Each named move below is a turn or a mirror, shown by a few rows before and after it. Which moves, in which order, take the first row of each later pair to the second? The first pair is answered.
D (before -> after):
[ 1.66  3.34 -1.13 -1.64  0.51  0.14 -0.04  1.22  1.12  0.25  3.83  0.48
  2.10  0.63  2.29 -0.70 -1.51  2.32  1.82 -3.20] -> [-0.01  3.20 -2.16 -2.05  2.01  0.52  0.77  1.13  1.77  1.01  4.12 -0.17
  1.25 -0.07  3.33 -0.04 -0.77  2.02  1.76 -2.56]
[ 1.20 -1.63  2.05  0.48 -2.55 -1.70 -0.32  0.01 -2.23 -0.40 -1.28  0.42
 -0.80  1.70 -1.72 -0.99 -1.43 -0.66 -0.32 -1.55] -> [-3.57 -1.84 -0.70  0.27  0.57 -0.80  1.73 -1.41 -0.35  1.62 -1.33 -0.47
 -2.95  0.24  0.47  0.51  0.06 -2.11 -0.79 -0.56]
[ 1.92  0.40  0.75 -0.19  0.49  2.12 -0.36 -0.42  1.71 -0.53  0.68 -1.23
  1.09 -0.38 -1.83  0.49 -0.08  0.85  1.35  0.52] -> [ 0.38  0.23 -0.28 -0.15  1.60  2.49  0.51 -0.58  2.23  0.37  0.43 -2.09
  0.28 -0.99 -1.04  0.87  0.13  0.31  0.76  1.00]
[-1.77 -0.36 -1.50  0.86  1.31 -1.02 -0.48  1.26 -1.54  0.99  1.94  0.97
 -0.20 -0.17  1.74 -0.15 -1.09  0.29 -0.50 -1.50] -> [-0.31 -0.10 -0.60  1.07  0.43 -1.45 -1.25  1.74 -2.33  0.32  1.98  1.37
  0.46  0.38  0.89 -1.16 -1.57  0.92 -0.14 -2.07]
L (before -> after):
[ 0.32 -1.63  1.50  0.87  1.42 -0.11  0.33 -0.08  0.25  0.23 -0.32  0.34
 -0.23 -1.36  0.10 -0.12  2.57  1.66  0.16  1.68] -> [ 1.98 -0.84  2.69  0.79 -0.15 -0.81  0.23  0.44 -0.81 -0.74  0.68  1.10
  0.41 -0.50 -0.36 -1.41 -0.04  2.42  0.60  0.02]
[-1.06 -2.41 -0.36 -0.87  2.09  0.00  1.10  1.57  0.82  1.63  0.77 -1.18
 -0.04 -1.95  2.53  0.98  2.51  1.88 -1.80  0.56] -> [ 3.35 -1.36  1.72 -0.85  0.11 -0.42 -0.64  1.53  0.60  0.00  0.92 -0.69
  2.22 -1.17  0.38  0.01  2.15  3.63 -1.06  0.51]
[-2.10 -0.28 -0.61  0.34 -0.34 -0.38  1.09  0.60 -1.18  0.37 -1.26 -0.30
 -1.10  0.71  0.16 -0.01 -1.55 -1.18 -0.82 -1.19] -> [-1.14 -0.52 -0.22  0.53  0.55  0.68  0.27  0.02  0.33  0.24 -2.39 -0.73
 -0.48  0.13 -1.02  0.93  1.95 -0.44 -0.78  0.81]
[ 2.16  0.14 -0.04  0.31  0.62 -0.38 -0.82  1.13  0.70  0.56  0.85  0.09
  1.37 -1.17  0.54 -0.91  1.88  2.76 -0.48 -0.57] -> [ 1.16  0.22 -0.39  0.23  0.04 -0.88 -0.45  1.58 -0.41  0.40  1.96  0.25
  0.53 -0.42  1.26 -1.71 -0.69  2.23 -0.36 -1.91]
M (before -> after):
[-3.48  0.02 -1.70  1.15  0.88 -0.84  1.10  2.50  1.56 -0.37  0.69 -1.26
  1.96 -1.67  1.57 -0.73  3.56 -1.31 -0.62  1.10] -> [-1.57  0.30 -0.13  1.12 -1.70 -2.66  0.82  3.61 -1.20 -1.10  1.70  0.12
  2.31  0.13  1.52 -2.45 -0.68 -0.81 -0.44 -2.03]
[-0.86 -2.48  1.15  0.96 -1.17  0.20  0.63 -0.78 -1.62  0.68 -3.80 -0.17
 -1.24 -0.41 -1.72  1.08  2.64 -0.64 -0.35  1.88] -> [ 0.34 -3.26  1.82  1.54 -1.70 -1.18  0.16  0.52 -2.85  0.51 -3.21  0.74
 -0.39  0.30 -1.69  0.08  1.47  0.42 -0.66  0.75]
[ 0.70  0.27  0.26  1.17 -1.36  1.37  0.27 -1.30  0.58  0.26 -1.61 -2.85
 -1.77 -1.27 -0.04  0.15 -0.20  0.11  0.67  1.79] -> [ 1.98 -1.61  0.27  2.02 -0.61 -0.55 -0.86  0.50  0.09  0.14 -0.16 -1.51
 -0.24 -1.26  0.63 -0.09  0.94  2.21 -0.49  1.48]
Z (before -> after):
[ 1.67  2.91  0.76 -0.21  1.35  1.43  0.27  0.18  0.53 -0.32 -0.41 -1.81
 -1.12 -0.35 -4.58 -0.17 -5.37 -0.32 -0.78 -2.80] -> [ 2.09  2.43 -1.00 -0.60  4.08  1.76 -0.99  0.98  2.97  0.69  1.98 -1.51
  0.15 -2.06 -2.23  0.53 -3.52  1.23 -1.43 -2.37]
[-3.98  2.10 -2.24 -0.75  3.78  1.79  1.05 -0.67 -0.61  2.76  1.61 -2.14
 -1.25 -2.55  3.75  1.91  0.71 -1.37  1.50  0.31] -> [-3.81 -1.33 -1.75  0.90  3.11 -1.67  1.21  1.53 -3.89  2.86  1.55 -0.48
 -1.66 -2.00  4.47  1.27  0.95  0.12 -0.28 -1.50]
[ 0.02  2.72  1.75 -2.87 -5.39 -0.84 -0.89 -0.92  0.72 -1.90 -0.80 -0.87
 -1.23  0.69 -1.98 -0.65 -0.75 -1.52  0.73  0.16] -> [ 0.63  3.61 -0.34 -3.65 -1.64  0.22 -2.24 -0.41  4.28 -0.71  3.02 -0.82
  0.50 -1.22  0.45  0.22  1.37  0.39  0.46  1.55]
[ 0.62  2.49  2.05 -0.43 -3.24  0.92  0.59  0.42 -1.76 -3.85 -2.50  1.20
  0.77  1.60 -3.63 -3.39 -0.61  0.29  1.38 -0.54] -> [ 1.22  4.68  0.11 -1.78  0.07  3.14 -0.42 -0.53  2.77 -3.15  0.45  0.21
  2.64 -0.52 -1.81 -2.07  1.03  0.80  2.11  1.54]
Pairs:
Between the rows of a pair lie two moves.
[-0.77 -1.91 -1.52 -2.26  2.35  0.84  0.05 -2.66  2.07 -1.70 -0.88 -0.37
  0.46 -0.87  0.24 -0.16  3.04  1.16  0.22  1.83] -> [-2.91 -2.66 -2.93 -1.73  2.86 -0.85  1.12 -1.41  0.59 -0.62  0.47  0.32
 -0.24 -0.62  2.28 -0.47  0.90  0.51 -0.88 -0.18]
M D
[ 0.45 -1.84  0.41  1.60 -0.47 -0.28 -0.76  1.45 -0.41  1.03 -2.60 -0.64
  0.01 -0.19 -0.67  1.11  1.27  1.21 -0.69  0.81] -> [-1.96 -1.10 -0.31  1.26 -0.22  0.16  0.89  0.94 -0.85  1.58 -2.41 -1.21
 -1.45 -0.26  0.22  1.17 -0.87 -0.34 -0.35  0.16]
M D
[ 2.53  0.55  0.27  0.54 -1.71  1.26  0.59 -0.32 -0.60 -2.82 -1.39 -0.69
  0.87 -0.38 -2.77 -0.05 -2.68  0.72  0.77  1.18] -> [ 3.40 -1.14  0.05  1.16 -0.69  0.12 -0.81  1.00 -0.42 -2.53 -0.73  0.24
  2.13 -1.25 -2.26 -0.17 -0.44  2.46 -0.41  1.47]
M M
[-0.33 -1.15  0.62  0.92 -0.39  0.63  0.45 -0.96 -0.41  0.14 -1.06 -0.57
 -0.09 -0.14 -1.06  0.10  1.02 -0.99 -0.26 -0.26] -> [ 1.06 -1.44  0.71  0.79 -0.20 -0.50 -0.32 -0.10 -0.45 -0.12  0.26  0.14
  0.77 -0.08 -0.65 -0.13  0.65  0.32 -0.54 -0.91]
Z M
[ 2.17  0.26  1.00 -0.05 -1.81 -0.22 -0.93  1.14 -1.56 -0.58  0.34  1.05
  1.13  0.78 -0.13 -1.42 -2.35  1.25  0.62 -0.91] -> [ 0.08 -0.34 -1.56 -0.22  2.23  0.85 -0.98  0.71  1.63  1.17  0.98 -0.17
  0.56 -1.41  1.91  0.48  1.36  1.33  0.27  1.26]
M Z
[ 0.56  0.55  0.26 -0.85  1.71 -0.68 -0.04  0.38  1.30  0.86  2.66 -0.36
  1.62 -1.20  0.96  0.95 -1.27  0.24  0.86 -0.39] -> [-1.91  0.68  0.49 -0.82  0.47 -0.25  1.71 -0.86  0.43  0.66  0.12 -0.99
 -0.22 -0.78 -0.19  1.10 -2.12 -2.29  1.50 -0.28]
Z M
[-0.52  0.02 -1.08  0.35  0.29  0.65 -0.13 -2.26  0.87  2.46  0.25  0.65
 -0.13 -1.47 -0.92 -0.43  2.76 -1.38  1.80 -0.12] -> [-0.22 -1.59 -0.61  0.93  0.05 -1.14 -0.20 -0.48 -0.97  2.40  1.35  1.97
  0.25 -0.80  0.18 -1.47  1.09 -0.26  0.76 -2.35]
M L
[-0.52 -2.65  0.81  1.04 -0.18 -1.48  0.23  0.67 -1.22  0.16 -1.53  0.13
 -0.78  0.35 -0.71  0.06  1.86 -0.32 -1.18  0.33] -> [-0.61 -0.21 -0.29 -0.38  1.19  1.35  0.04 -0.89  1.80  0.30 -0.64 -1.27
 -0.48 -0.69 -0.19  1.00  2.40 -0.71  0.36  1.94]
Z Z
